Each row has a name. Each question is about the rows just above it. Places in a row count from 1.

D: [114  85 161 124]
H: [123 157  93 113]
C: [159 140 109 102]
R: [100 146  84 165]
F: [ 98  80 156 148]
L: [117 163  72 146]
V: [157 149 107  80]
Table of tags by key:
[80] -> J200
[85] -> J15
The tag of F, keyed by place 2: -> J200
Whose row is [159 140 109 102]? -> C

Bafu: [128 128 131 125 115 128 128 129 133 122 145  88 132 126 129 129 101 121
 130 128 122 128 127 128 136 125 144 162 126 129 128 129 123 129 125 124
 133  99 138]
nale: [127 128 128 130 124 127 128 128 123 121 132  89 126 126 129 131 152 132
 130 128 142 126 130 127 124 125 116 110 127 132 128 128 120 129 131 130
 133 166 126]
peme: [128 130 120 127 100 126 128 129 133 120 117  79 125 126 126 125 108 131
 128 128 137 129 129 127 133 124 111 145 125 134 128 127 124 128 128 134
 127 136 132]
Tugo: [127 128 128 130 124 127 128 128 123 121 132 130 126 126 127 131 152 132
 130 127 142 126 130 127 124 125 116 110 127 132 128 128 120 128 131 130
 133 166 126]
Nar: [129 127 118 128 157 130 129 128 121 145 124 144 127 132 126 132 112 140
 125 128 126 128 126 128 121 134 141 150 131 124 129 127 123 128 129 144
 118 123 130]
laz: [127 128 128 130 124 127 128 128 123 121 132 130 126 126 129 131 152 132
 130 127 142 126 130 127 124 125 116 110 127 132 128 128 120 128 131 130
 133 166 126]
Naguk: [128 128 138 128 119 127 127 128 135 123 114 151 127 127 129 120 151 120
 126 129 123 130 129 129 130 127 108  94 127 126 127 128 147 127 127 115
 129 124 119]
Table of tags by key:
[123] -> J18
[126] -> J720
[122] -> J58
[137] -> J565
[127] -> J113
[129] -> J509
[143] -> J910
[142] -> J830
Look up the entry of Naguk at place 21 in the table: -> J18
Whose row is [127 128 128 130 124 127 128 128 123 121 132  89 126 126 129 131 152 132
 130 128 142 126 130 127 124 125 116 110 127 132 128 128 120 129 131 130
 133 166 126]? -> nale

N: [124 107  90 110 131]
B: [ 75 151 150 131 155]
Y: [164 111 128 132  79]
G: [111 112 112 108 152]
S: [123 167 145 164 128]
key -> tag
[110] -> J168
[108] -> J527
[165] -> J833
[164] -> J171
[131] -> J448
[132] -> J456
[111] -> J111
Join Y by its entry at place 4: -> J456
Whose row is [ 75 151 150 131 155]? -> B
Whose row is [123 167 145 164 128]? -> S
The row with [164 111 128 132  79] is -> Y

lage: [121 126 144 120 127]
koref: [ 86 184 103 149 153]
liva: [117 151  99 154 125]
tags:
[151] -> J855
[125] -> J305
[117] -> J177
[153] -> J751
Join liva by its entry at place 5: -> J305
[121 126 144 120 127] is in which row? -> lage
Whose row is [117 151  99 154 125]? -> liva

bup: [136 112  99  90 148 101 150 101 143 126 158 133 127  96 118  95 139 140
 144 162 127 107 145 122 131 133 103 135 138 123 143 189 136 133 131 142
 144 118 120 126 123 128 127 110 129 129 146 151 133 123 120 143 144 145
 124 108 148]
mivut: [136 108 130 144 133 114 138 114 131 126 130 112 121 128 142 109 146 135
 122 155 107 109 143 125 146 123 148 135 140 138 130 136 129 133 142 146
 124 139 106 123 128 106 107  75 157 121 113 119 116 116 116 117 138 104
 132 109 126]
Kosom: [136 137 103 146 111 137 111 137  97 147 121 141 121 116 138 124 138 128
 111 115 136 122 120 108 117 119 135 148 112 111 123  97 163 133 140 136
 126 121  95 117 129 112 136 117 111 150 112 141  86 119 129 120  92 115
 110 136 124]
Lasal: [136 127 156  94 163 130 140 130 115 127 148 144 122 116 125 112 123 117
 127 116 123 116 131 144 146  96 117 136 144 118 117 151 132 133 126 131
 134 123 136 129 109 107 123 107 126 105 118 103 152 132 124 156 114 144
 134 138 133]
Daral: [136 138 117 134 130 142 119 142 117 118 122 148 114 134 145 133 133 159
 136 150 127 109 120 123 135 117 143 131 124 122 126  78  83 133 132 133
 128 154 121 116 139 123 127 129 144 109  91 143 107 127 114 135 155 122
 142 125 120]
reva: [136 134 131 129 102  97 150  97 129 126 117 115 108 123 113 118 115 139
 125 129 156 143 147 124 139 115 155 135 135 120 119 123 143 133 154  95
 131 121 132 128 135 132 156 141 143 127 138 115 137 128 147 108 148 126
 109 157 109]
malof: [136 124 129 142  91 118 111 118 143 151 129 118 125 167 123 147 139 116
 129 107 121 130 146 128 119 150 114 150 121 125 135 105 161 133 119 136
 121 129 104 131 128 148 121 140 117 145 137 100 114 111 121 123 101 114
 113 138 114]
pifam: [136 142 149 101 106 135 155 135 119 104 100 143 136 103 102 114 130 129
 161 134 129 136 100 110 129 114 122 122 133 105 107 126 118 133 137 136
 106 141 127 124 120 140 129 127 145 116 124 131 171 128 132 123  98 134
 147 117 112]
Table of tags by key:
[135] -> J47
[107] -> J148
[127] -> J53
[126] -> J134
[110] -> J280
[117] -> J319
[136] -> J14
Look up the entry of pifam at place 44 in the table: -> J53
Whose row is [136 112  99  90 148 101 150 101 143 126 158 133 127  96 118  95 139 140
 144 162 127 107 145 122 131 133 103 135 138 123 143 189 136 133 131 142
 144 118 120 126 123 128 127 110 129 129 146 151 133 123 120 143 144 145
 124 108 148]? -> bup
Which row holds [136 138 117 134 130 142 119 142 117 118 122 148 114 134 145 133 133 159
 136 150 127 109 120 123 135 117 143 131 124 122 126  78  83 133 132 133
 128 154 121 116 139 123 127 129 144 109  91 143 107 127 114 135 155 122
 142 125 120]? -> Daral

leno: [ 96  99 132 127 130 104 111 110 115 149 116 149 122 167 115 107 137]
lunud: [ 92 100 126 108 147 102 122 130 117 147 108 140 119 163 133 115 147]
mura: [122 170 122 118 139 125 124 177 111 159 133 137 134 115 149 164  98]
kubev: [150 157 122 129 127 156 143 152 145 111 139 105 129  90 137 157 116]
vep: [ 99  98 137 131 123 110 109 102 117 148 122 150 121 169 111 105 134]
vir: [131 168 115 123 142 124 131 176 119 141 129 125 135 100 149 166 108]
fabed: [154 155 128 136 117 164 140 142 147 110 146 107 129  92 131 154 112]
vug: [154 155 128 136 117 164 140 142 147 110 146 107 129 159 100 100 143]
nidir: [103  96 142 134 117 119 110  95 121 144 128 148 119 169 107 102 133]
Ber: [ 93  99 127 117 140  99 116 121 114 148 110 144 121 165 124 111 143]
budes: [139 163 112 123 140 134 139 169 131 124 129 112 132  92 146 164 116]
luz: [101  97 139 133 120 114 109  98 119 146 125 149 120 169 109 103 133]
key -> tag
[122] -> J936
[139] -> J371
[108] -> J842
[129] -> J975
Join kubev by its entry at place 4: -> J975
[122 170 122 118 139 125 124 177 111 159 133 137 134 115 149 164  98] is in which row? -> mura
The row with [101  97 139 133 120 114 109  98 119 146 125 149 120 169 109 103 133] is -> luz
Whose row is [ 96  99 132 127 130 104 111 110 115 149 116 149 122 167 115 107 137]? -> leno

lud: [123 135 142 149 165 138 116 123 113  92 164 136 124 131 164]
renom: [ 94 146 133  99 166 127 142 126 149 110 182 130 151 130 166]
tifu: [120 124 103 104 121 100 130 158 140 127 109 141 132 110 110]
kisu: [123 139 103 156 178 135 134 140 113  79 170 135 122 128 163]
viza: [121 134  69 152 151 138 112 118 104  90 166 136 127 121 161]
zik: [163 112  81 145 105 128 125 126 103 149  79 126 113 122  90]
nugem: [129 116 166 122 145 112 129 101  92 101 140 156 161  78 153]
ruzop: [165 107 138 159  99 123 106 138 103 148  75 120  99 129  91]
vemep: [132 130 127  82  88 125 109  65 123 168 122 130 170 111 112]
tags:
[127] -> J990
[166] -> J895
[103] -> J928
[70] -> J247
[138] -> J926
[69] -> J826
[130] -> J243
[81] -> J162
[126] -> J893
[170] -> J340
Join vemep by its entry at place 3: -> J990
Whose row is [163 112  81 145 105 128 125 126 103 149  79 126 113 122  90]? -> zik
Whose row is [132 130 127  82  88 125 109  65 123 168 122 130 170 111 112]? -> vemep
[121 134  69 152 151 138 112 118 104  90 166 136 127 121 161] is in which row? -> viza
Whose row is [123 139 103 156 178 135 134 140 113  79 170 135 122 128 163]? -> kisu

ludo: [136 112 106  85 129 156  91 125  88 118  98 129 135 117 141 170 117 137
 111 108 105 100 139 113]
norir: [ 89 124 134 124 141  95 122 110 165 136 102 168 154 139 164 144 111 122
 130 146 154 161 129 134]
Vav: [137  76 148 140 154 130 159 122 175 143 134  89 169 127  61 130 138 115
 113 149 118 162 121 166]
sufe: [ 82 120 135 122 144  92 121 109 167 138 106 169 153 134 169 140 111 120
 132 145 156 159 133 133]
nira: [149  77 148 138 138 134 147 115 166 131 137 100 158 143  71 120 142 102
 128 135 119 162 111 170]
Ziti: [142 104 132 123 137  97  91  94 105 181 132 132 106 126 145 103  76 167
 133 126 140 127 141 177]
Bibur: [136 115 107  90 123 160  89 130  89 121  92 131 132 113 145 167 119 143
 113 112 113 102 137 113]
Gabam: [ 85 117 133 122 132  92 134 110 170 131  90 174 164 104 177 145 118 111
 123 136 144 154 121 120]
Sulap: [ 80 113 128 127 133 104 120 120 175 143 102 168 159  92 160 143 114 120
 128 140 149 171 127 135]
key -> tag
[156] -> J212
[134] -> J656
[149] -> J334
[155] -> J302
[143] -> J129
[144] -> J528
The tag of sufe, keyed by place 21: -> J212
[ 85 117 133 122 132  92 134 110 170 131  90 174 164 104 177 145 118 111
 123 136 144 154 121 120] is in which row? -> Gabam
Which row holds [ 89 124 134 124 141  95 122 110 165 136 102 168 154 139 164 144 111 122
 130 146 154 161 129 134]? -> norir

